(in the rows, 128 means zero)
Each row of Y is roughly a mix of the hidden directions of one of several groups; one row fits no group.
Y:
[[146 115 139 118 102 105 104 156 144 195]
 [122  87 164 170 153 138 172 123 127 105]
 [ 64  98 134  95 132 104  98 137 116 115]
 [133  81 154 170 155 147 157 110 114  99]
 [ 96 113 151 161 169 119 150  93 132  87]
 [112  86 168 169 157 139 163 133 125 105]
 [155 176  92  95  89 132 124 125 125 161]
 [141  94 161 147 155 160 180 144 116 107]
 [157 153  83 118  83 163 154 141 112 120]
 [161 144 105 155 122 181 172 137 104 128]
 [ 95 108 162 152 178 106 124  98 138 100]
 [163 102 137 163 146 140 141  90  98  86]
 [110  99 157 160 160  87 110  97 158 119]
 [149 127 101 146 116 181 170 128  92 104]
 [ 99 159 128 101 113 117 107 166 162 174]
 [114  86 165 173 153 133 168 124 130 106]
 [102 129 129 131 169 154 140 103 107  66]
 [121  89 164 152 140  86 109 120 159 164]
 [ 93 159 102  83 105 131 109 168 134 152]
 [ 83 129 154  98 137  91  83 125 156 141]
 [153 133 118  92  98 130  94 164 126 179]
 [124 120 139 135 162 168 160 126  89  78]
 [ 82  85 140 101 142  86  97 136 121 119]
 [ 99 112 149 164 167 119 151  92 134  86]
 [129 108  98 127 132 170 169 129  83  92]
 [156 119 106 131  91  82  86  95 139 141]
 [ 82 148 162 110 163 146 155 166 144 133]
 [105 169 149 146 145  67 137 116 153 115]
 [112 172 101 101  97 103  86 135 139 158]
 [118 174 100  96  96 109  90 138 136 159]
 [129 106 156 147 127  75 106 126 165 170]
 [122 163 136 126 136  96 110 155 162 186]
 [152 129 132 143 101  85  92 113 165 170]
 [108 129 151 108 128  72  84 118 166 138]
 [ 79 126 145 118 146 124  74 172 121 125]
 [ 82  96 113 110 124 157 136 133  84  90]
 [167 101 135  98 167 166 138 148 111  96]
 [132 100  90 136 122 168 180 135  95 113]
 [161 140 104 103  80 138 120 162 125 173]
 [121 147 141 121 131  74  98 143 166 171]
 [153 159 145 140 147 102 118 145 165 185]
 [102  93 151 174 145  98 146 100 154 107]
 [105 147 119 103 145 176 137 154  87  92]
 [136 174  92  92  95 119  93 129 128 157]
 [158 167  85 100  93 133 105 109 116 154]
 [109 125  87 105 121 172 161 153  90 109]
 [124 194 132 124 110 131 114 125 171 163]
 [105  95 146 136 196 120 130 122 113  95]
 [120 170 127 122 109  86 105 141 168 169]
 [149 150 170 147 134  99  76 116 157 148]
 [130 137 101 128 120 180 171 122  98  88]
 [108 124 154 108 137  72  85 123 163 143]
 [173 165 150 143 133 114 118 109 177 156]
 [ 80 142 147 109 136 119  97 187 135 138]
 [150 101 161 159 153 102 135  79 130  97]
 [110 135 109 136 116  71 106  88 170 129]
 [ 90 120 163 144 182 104 122 103 134  98]
 [ 94  91 169 157 161 114 148 142 147 104]
 [ 93  88 160 158 161 141 101 141 107 103]
 [154 136 145 137 146  76 111 142 164 174]
 [133 138 100 118 119 186 163 131  92  96]
 [145 113 157 117 152 167 175 172 114 117]
 [150 122 103 150 129 178 173 142  88 120]
 [158 126 113 106  84 145 127 164 121 181]
 [147 120 112 138 111 176 157 102 100  80]
 [ 95 106 139 163 136  79 129  97 167 113]
 [ 97  91 153 176 147 100 140 103 149 106]
 [126 118 122 131 151 173 162 129  83  82]
 [105 124 150 107 131  69  85 124 161 140]
 [107 144 119 131 160 151 145 103 109  61]
 [113  83 163 165 151  94 123 105 156 140]
 [147 185  88  99  98 144 134 147 112 113]
 [ 95 115 152 156 174 117 141  94 132  86]
 [111 137 156 126 172 168 151 139 100  84]
 [153 161 111  82 114 163 117 163 101 148]
 [137 100 156 120 139  67  93 108 155 121]
 [111 141 113 106  97  96 110 147 167 179]
 [110 154 120 155 142 125 170  98 127  70]
 [185 170 129 155 120 123 139 123 162 159]
 [147 133 118 128  94  83  82 113 157 162]
 [111 129 165 138 176 165 168 141 116 101]
 [123 132 107 115  90  92 110 137 166 181]
 [120 138 120 114  98  87 102 136 170 179]
 [132 106 128 141 154 162 167 115  89  80]
 [156 125 104 149 118 179 170 125  93 104]]
Which row in each list fits none of the groups? There is exactly one, and every other row fits one group, some only roughly.
    k_970: [161 148  89  94  96 166 121 154 103 137]
    k_485: [160 171 145  89 108 140  99 149 147 164]
    k_636: [159 176 126 140 105 100 120 127 173 162]
    k_509: [136 116  86 114  80  84 104 110 143 152]
    k_481: [143  88 155 162 150 143 183 117 124 105]
    k_700: [146 103 142 155 159 153 163 105  97  84]
    k_2: [ 92  79 113 114 123 135 133 130  84  84]
    k_394: [136 159  93 121 100 167 168 131 102  93]
    k_289: [117 114 108 131 122 185 159 126  85  94]
    k_876: [ 81 130 130 157 117  78  96 108 156 140]
    k_652: [ 85 115 145 172 125  83 138 107 163 126]

k_485
    k_582: [146 169  87 117  91 150 166 143 110 108]
    k_567: [120 146 102 103  87 104 101 149 155 174]
    k_401: [108 122 157 114 149  74  93 139 158 159]
    k_145: [ 88 101 143 168 139  86 111 100 153 114]
    k_889: [159 115 118 135  82 105 113 140 159 180]
    k_531: [126 117 153 141 169 166 171 130 102  89]
    k_494: [118 111 110 135 132 186 161 133  82 101]
    k_788: [ 98 115 168 154 162  83 118 102 155 124]
    k_720: [118  91 137 173 142 102 136  78 147 101]
    k_183: [106  96 156 111 147  70  91 127 145 133]
    k_222: [ 95  96 164 127 142  74 113 113 158 116]
    k_851: [128 139 145 123 126  68  91 127 170 157]
    k_516: [152 138 148 137 118  82  72  99 151 138]

k_222
    k_675: [152 143 123 110  94  97  97 157 149 178]
    k_314: [124 119  77 107 112 158 139 130  79  93]
    k_640: [152  97 150 134 158 180 144 146  90 108]
    k_979: [ 97 104 150 152 176 142 145  97 119  88]
    k_833: [146 131  99 139  97 173 182 129 105 112]
    k_317: [109  68 149 160 154 147 144  99 130 106]
    k_769: [123  88 106 136 139 158 161 150  74 110]
    k_82: [155 143 150 130 124  77 100 106 177 144]
    k_651: [111 136 146 148 166 162 179 136 111  91]
    k_165: [142 147  93 133  99 170 180 129 107 106]
    k_750: [177 146 118  95 122 171 158 152 102 138]
    k_455: [126 167  95 115 133 150 131 114 113  63]
    k_752: [ 92 128 146 127 181 142 133 108 108  78]
    k_845: [105 114 155 165 160  86 128  94 156 107]
    k_248: [105 111 137 150 166 149 155  96 114  75]

k_651
    k_300: [130  84 163 157 161 157 160 137 111 100]
    k_87: [108 163 118  93 104 112  82 159 146 158]
    k_420: [131 161 130 123 116  98  97 155 155 187]
    k_287: [136 150 133  92 128 170 127 186 100 141]
    k_468: [113 106 166 139 154  75  98 120 154 153]
    k_360: [120 172  95 112  88  98 101 114 144 161]
    k_595: [117 126 119  98 149 187 129 135  85  96]
    k_256: [134 155 146 123 132  81  98 136 173 169]
    k_263: [108 169 100 120  91  94  94 118 144 161]
    k_100: [149 155 104 144 114 190 166 127 108 119]
    k_662: [120 103 122 123 124 171 143  99  96  71]
    k_342: [126 156 148 124 116 100  87 144 169 176]
    k_191: [121 144 150 125 120  87 101 136 177 175]
    k_658: [122 159 104 122 128 174 165 122 100  82]

k_420
